In the data rows, the value 128 means zero.
Here are some points, each followed by its number:
[111 137 145 196 254 148  76  57 206 131 190 161 187  75 114 135  53 108
  86 144 130 104 156 102 180 159 104 136 104 117 169 224 144 188 157  47
 147 190 145 255 179  44 174 123  65 134 174 176 156  66 193  82 137 126
 182 211  58 178  82 168  73  83 151 120] 0
[133  75 149 176 161 147 151 156 153 170  99  36  56 167 135  78 172 126
 114  93  87 182 130 162 132  92 105 109 115 151 128 150 142 178 209 130
  61 145 122  73 167  54 204 168  51 167  93  96 100 124 195 122 194 145
 126  65 136  90  92  97 152 182  77 147] 1
[140  99 133 122  93 104 208 190 108 175  89  77  30 221 121  98 205 153
 120  95  90 183 108 160  99  86 102 113 144 138  97 127 125 159 157 174
  70 110 130  12 130 155 184 178 131 158 100  82  52 178 141 152 196 149
 122  44 180  93 111  89 161 178  88 136] 2
[108 134 113 103 104 123 148 144 110 107 112 146 100 137 130 136 164 155
 136 111 144 123 120 143 102 139 113 120 137 142 116  84 112 105 126 157
 129 110 119  80 116 151 104 121 159 144 114 111 109 137 116 147 135 127
 120 118 142 120 145 114 152 144 106 124] 3
[111 175  97 128 127 104  80 101 102  92 128 212 185  40 125 165  70 125
 132 112 159  54 136 105 113 167 152 128 130 128 128 129 113  98  81 100
 216 114 135 236 104 152  50  75 203  98 156 177 188  92  65 119  65 125
 116 189 109 156 147 151 100  79 184 112] 4
[148 122  81  82  41 142 189 161  96 126 117 116  53 128 143 139 185 175
 139 110 111 130  84 177  77 125 106 116 153 144 103  95 117  72 125 204
  92  99 105  29 106 191 100 110 178 134 111  70  94 143  85 195 134 141
  96  63 166 104 165 102 161 180 120 118] 5
[144  99 119 204 179 101 148 143 152 145 123 114 166 144 104 103 128 148
  96 103  87 160 137 108 170 117  76 131 111 130 142 145 130 192 176  82
  75 121 135 186 160  57 156 162  59 140 151 106 175 144 175  82 172 148
 139 133 101 119 129 142 134 117 110 156] 6
[126  63 150 154 149 143 179 141 137 143 126  85  85 185 116  83 186 118
 102 146 122 188 119 133 150  94 111 115 108 132 134 145 161 171 157 144
  79 170 128  63 166 110 187 196  86 127 110 120 105 162 178 119 181 131
 128  76 131  77 117 107 108 178  86 131] 7
[115 136 133 160 181 121 105 103 160 135 145 139 150 131 113 116 103 123
  98 146 112 122 127 119 165 130 116 136 113 124 157 157 142 177 137  90
 130 145 137 212 124  94 150 127  89 135 144 151 145 122 162  95 140 117
 155 160 103 161  99 131  92  94 133 147] 8
[122 119 135 119 110 143 142 153 118 140 118 107 109 152 130 113 139 148
 150 112 104 125 125 141 110 115 113 119 138 136 118 128 107 120 137 134
 110 116 137  88 133 138 147 127 125 142 127 112 106 140 124 137 140 116
 134 122 145 128 126 124 129 132 105 135] 9
[135 112 136 155 144 114 149 132 156 138 122 121 119 130 151 143 143 145
 122 155 141 128 122 151 153 106  98 144 116 132 126 131 111 115 136 122
 103 116 126 128 139 118 166 146 118 136 123 117 123  93 139  98 142 113
 143  75 120 115 122 152 115 134 128 124] 10
[131 132 144 139 165 126 105 114 151 100 141 147 189  86 130 140  88 100
 160 146 147 123 132 113 128 153 157 134 113 128 130 145 141 138 110 112
 162 152 131 184 134 111 101 102 125  94 150 160 168 109 127 121 115 115
  99 192 104 158 137 136 108 101 158 126] 11
[130 173 104  85  63 125 123 104  92  82 162 167 140  70 119 166 158 135
 178 129 171  86 118 132  93 125 168 114 167 132 121  95  99  91  75 140
 167 121 139 127  94 177  73  79 207 117 131 124 128 117  90 142  87 126
 106 132 127 140 152 121 139  92 122 121] 12
[143  82 123 115 107 137 216 185 130 173  83  40  50 202 125  81 184 156
 155 119  93 194  97 162 126 104  98 116 141 143 109 145 118 125 176 166
  57 127 110  14 148 136 182 159  85 160 112  99  68 173 146 129 181 146
 120  41 176  92 123  94 153 186  91 142] 13
[162  52 156 214 113 148 187 161 160 157  75   4  29 255 126  95 172 123
  96 129  51 203 132 138 146  62 121 114 121 154  94 143 156 156 220 127
   7 135 117  65 209  80 236 201  44 163  97  70 127 172 220 144 239 168
 175  41 134 101  76 113 178 148  32 151] 14
[167  62 131  99  81 172 227 203 117 183  65  57  16 224 142  60 255 165
 150 123  98 175 101 168 113  84 141 110 108 140 119  60 115  92 173 235
  70 124 157   0 141 198 152 169 134 157  70  71  31 191 113 165 191 169
 105   0 180  59 176 116 175 219  35 139] 15
[172  66 239 255 248 147 151  84 255 183 150  19  71 255 100   1 151 106
   7 145  22 255 177 103 203  11 111 137  83 100 166 248 224 255 255   0
   0 238  52 153 255   0 255 224   0 202  72  85 119  77 255  70 255 101
 248  99  29  86  45 118 133 169  79 203] 16
[143  62 173 171 194 153 185 143 192 159 104  35  69 231 129  59 155 103
 101 148  54 210 109 135 181  76 109 126 113 123 137 178 177 205 212 109
  21 166  96  72 206  59 251 188  27 169  97 128  96 144 239 107 209 133
 167  66 120  87  99 114 155 154  80 143] 17
[140 152 141 129 124 161 111 101 112 115 157 143 178  91 124 159  61 112
 101 127 146  89 123 114 150 163 153 136 111 135 136 177 105 132 125  70
 168 128 140 232  85 124  94  96 135 100 160 143 169  95 123  86  77 121
 134 193  94 168 122 153  98  82 139 106] 18
[155  44 169 212 217 144 164 119 186 213 110  17  92 228 122  61 158 119
  47 141  50 232 151 138 192  63 103 149 110 110 156 201 168 243 246  90
   0 177 106 118 216  17 255 205  24 173 110 135 127 121 241  96 224 130
 185  78 118 110  79 115 147 165  64 134] 19
[131 103 199 200 231 136 117 102 207 187 136  73 118 187  92  90  97  70
  80 137  49 226 154 101 204  84 124 185  70 134 201 177 176 198 184  28
  45 201  85 224 205  11 239 139  30 152 105 159 164 125 255  48 186 116
 194 183  55 142  82 124 115 101  97 140] 20
[155  84 158 166 172 124 123 116 154 176 125 111 123 165 103 102 138 122
  91 136  78 172 145 128 160 116  92 149 134 115 114 127 133 156 160 119
  77 136 115 132 161  49 173 173  50 158 128 139  94 107 199 130 159 168
 163 101 107  72  85 105 121 159  95 135] 21
[107 182 132 144 179 102  24  77 137  74 186 220 255   0 130 173  11  86
 129 188 171  84 117  61 177 186 188 176  75 156 172 127 147 149  95  71
 254 127 163 255 109 147  38 101 171  82 176 214 189  54  98 103 103  51
 104 229  37 202 143 180  70  38 208  97] 22
Which three points above are nearest to each new point by angle? Their numbers follow each, smallest number first.
[132 160 187 211 193 116  74  84 172 123 129 155 191 107 149 105  71 128
  94 150  97 113 169 104 147 130  79 146 140 101 158 162 123 189 156  79
 117 156 135 219 159  41 189 142  90 149 176 143 160  80 143 131 126  88
 171 169  87 152  84 175  97  92 155 125] ~ 0 8 20
[121 118 142 201 196 143  94 111 217 139 157 112 172 134  83 124 111  56
  77 148 110 158 154  89 174 123 151 167 152  96 139 196 166 202 173  39
  89 171 104 195 169  65 171 171  58 118 127 142 163 117 227  70 138 129
 144 169  49 124 138 146  97  87 117 152] ~ 0 8 20
[149 120  93  96 104 118 167 173  91 128 121 100  87 154 125 102 182 135
 154 134 114 128 108 169  93 127 119  79 151 143 106 132 114 111 124 184
 108 116 104  73  73 163 127 143 138 103  93  88  93 168 124 145 114 119
 122  88 142  87 118 107 144 139 103 114] ~ 2 5 15
[126  93 153 195 175 118 116 124 157 177 128  86 126 165 131  71 132 109
  94 154  97 174 149 135 177 118 115 148 121 111 145 177 128 204 179  85
  76 147 123 159 179  60 208 164  60 161 123 129 128 110 185 108 190 136
 161 124 107 121  88 117 121 140 100 151] ~ 16 19 20
[115 155  86  71  74 116 124 144  89  83 138 182 136  69 124 153 128 139
 170 116 196  70 124 130  99 168 129 137 144 137 112  70 107  67  97 210
 180 117 127  88  83 213  24 106 211 123 121 117 131 158  63 176  85 121
  64 140 161 127 169 151 119 124 148 127] ~ 3 4 12
[116 173  77  49  47 160 106 151  67  77 103 210 122  81 147 190 164 151
 187 138 160  76 130  99  88 176 128 133 158 145 133  77  87  45  77 177
 170 124 112  99  74 219  84  99 198  78 104 136 111 123  74 162  40 154
  91 145 149 128 184 119 139 112 142 148] ~ 3 4 12
[119 131  97 124 135 131 110 159 115 127 152 168 146 104 151 156 102 160
 142 128 122  96 128 145 131 135 129 131 127  82  99 117 123 129 107 151
 176  82 138 154 118 144  90 129 148 139 108 151 155 144 123 138 104 147
 122 127 131 114 125 122 136 115 132 123] ~ 4 12 22
[121 132 120 131 133 114 108 136 135 137 141 129 128 131 119 137 119 123
 116 132 124 109 138 125 141 137 139 127 126 114 135 130 119 144 117 128
 130 129 129 152 127 120 127 132 114 131 148 132 134 122 122 128 132 118
 127 132 107 119 126 128 123 128 131 132] ~ 0 8 22
[123 166 133  45 131 104 211 106 119 172 140 134  90  72 130 126 103 131
 157 139 110 158 101 119 137 112  86 144 125 126  91  97 149 120  97 145
 131 110 143 102 114 194 112 107 134 158 131 158  77 147 131 183 101 130
 146 132 157 142 147 138 103  89 131 124] ~ 3 5 12
[ 92 104 213 187 205 105  99  76 234 152 151  88 150 165 112  95  70  81
  66 169  95 219 173  97 190  96 127 178  58 127 197 214 191 210 172   3
  59 225 112 255 213   1 217 153   1 126 141 210 204  87 241  63 169 119
 210 188 100 159 103 180 128 105 119 130] ~ 0 8 20
[108 135 131 111 111 115 107 119 127 113 145 133 147 106 138 134 110 108
 125 135 160 111 146 129 107 121 131 156 128 120 115 133 131 115  87  98
 141 128 126 159 124 154 114 115 144 122 134 145 147 124 111 123  93 116
 129 136 124 138 143 147 139 104 143 134] ~ 4 18 22
[132 108 122 100 103 137 155 158  98 147 102 117 101 141 143 112 142 155
 144 125 126 136 116 144 118 120 138 109 127 153 115 129 126 125 129 158
 133  96 119  73 116 162 111 129 138 133 125  89 114 151 112 147 137 131
 100  90 151 110 155 113 135 151 120 135] ~ 2 5 15
[107 164  99  81  77 130 136 117 106 102 143 190 150  88 134 172  93 132
 171 126 166  67 120 142  86 141 156 126 164 123 103  90  99  87  71 144
 170 107 125  98  88 175  40  93 184 109 137 142 137 123  82 154  73  96
 119 126 153 131 158 122 129 113 155 128] ~ 3 4 12
[128 128 138 106 121 141 115 122 131 104 130 144 124 112 145 141 130 111
 151 115 140 141 128 143 114 133 135 128 143 138 120 119 106 111 108 133
 127 130 129 113 136 154 126 124 141 115 124 121 127 114 102 145 136 126
 127 121 135 121 127 119 145 126 130 121] ~ 3 5 12
[129 112  74  25   4 127 219 205  59  97  68 107  35 136 195 155 205 176
 190  94 141  99  78 195  78 111 127 102 171 170  91  68  80  45 114 245
 166  88 160   0  70 244  72 107 233 133 104  27  61 201   1 227 107 142
  68  28 246  85 213  61 176 212 128 115] ~ 3 5 15
[133 126 137 168 165 133  99 111 145 143 150 108 148 170 117 105 125 113
 122 133  91 148 142 124 159 111 132 131 117 113 133 160 133 162 162  94
  83 150 118 161 147  71 163 129  81 143 135 151 143 115 160 106 147 110
 151 114 106 138 111 139 133 120 118 127] ~ 16 19 20
[134 115 135 149 145 114 139 110 133 136 122  98 129 153 132 101 145 108
  98 125 105 152 129 131 144 107 130 133 135 129 139 146 134 158 152 114
  90 136 137 123 147  99 174 160  90 145 132 141 125 121 163 108 158 118
 148  98 117 126 101 124 120 125  98 138] ~ 16 17 19
[121 214  91  84  69 114 102 131  71  60 179 192 178  78 112 154  95 126
 148 148 215  41 109 116 114 165 147 145 177  97 118  62 116  46  41 125
 206 107 115 124  99 179  48 106 215  75 106 135 148 136  89 153  55 143
 129 182 116 158 169 159 145 102 151  96] ~ 4 12 22
[115 140  98  77 102 155 125 118 116 134 135 139 103 115 120 102 169 135
 135 128 113 142 141 139  54  84 118 143 157 129  93  84 137  98 100 133
 119 124 121  58 108 160 111 148 157 101 110 100 102 127 143 161 101 128
 113  70 132 103 135 106 157 154 115 121] ~ 3 5 15
[132 110 145 160 185 129 110 112 150 116 174 100 141 132 104  95 101 104
  94 129 124 155 137 112 142 139 138 138 132 112 148 148 148 144 138  78
  97 163 106 161 145  80 167 118 102 137 116 157 153 103 178 107 145 138
 135 164 123 118 111 129 138 136 112 137] ~ 0 16 20
[108 151  93  96  87 110  82 133  93 113 121 181 161  78 128 173  80 128
 148 123 174  65 121 127 105 178 129 136 131 119 104 113  83  89  88 136
 220  90 146 160 102 180  51  88 173  96 141 134 149 113  58 153  92 116
 101 167 149 144 154 131 122  85 165 124] ~ 4 12 22
[147 130 122 143 118 119 144 162 134 144 121 102 118 135 115 118 147 136
 134 132 133 165 135 128 143 135 126 141 148 123 128 105 135 143 144 145
  90 151 115  82 133 130 161 138 123 137 103 114  97 124 154 115 146 124
 142  87 141 119 123 108 162 150 114 143] ~ 1 2 13
[123 122 116  81  84 133 168 152 110 105 102  95  69 157 146 129 180 172
 124 121 148 115 106 175 103 127  89 118 146 125  98 114 101  97 101 183
  92 108 121  65 130 146 127 139 146 143 132  89 100 161 103 147 142 163
 128  69 164  95 141 115 134 170 121 128] ~ 3 5 15
[111 145 134 143 179 125  97 117 152 124 148 145 175 124 115 134 100  98
 104 150 126 123 132 105 138 140 146 142 117 123 145 140 126 143 116  90
 134 135 117 174 138  91 115 111 121 118 156 166 157 112 164 110 105 110
 142 165  87 135 129 154 113  93 133 115] ~ 0 8 11
[127 146 105  61  85 133 137 119  97 136 144 150 125 114 131 144 125 133
 146 124 136 101 131 114 106 100 124 141 134 154 150 101  86 123  80 148
 140  96 126 130 127 137  89 125 162 121 109  87 128 110 148 124 106 142
 103 117 137 117 120 122 121 135 126 155] ~ 3 5 12
[105 255 102   0  67 125  25  45  35  81 125 255 255   0 161 255   9  85
 209  54 255   0 131 108  83 237 175 103  99 196 129 106  65  38   0 149
 255   2 131 255   0 185   0   9 255   9 131 239 255 103   0 115   0 132
  57 255  68 255 169 164  54  44 245  83] ~ 4 12 22
[141 137 145  99 125 125 143 172 132 172  93  76 115 185 131 137 154 182
 125 150 123 151  89 103 122 133 133 125 103 118 102 140 113 153 128 167
  85  91  99  94 158 122 146 162  84 131 109 133 124 136 160 149 149 143
 109  76 167 125  95 121 112 130 128 129] ~ 2 13 14
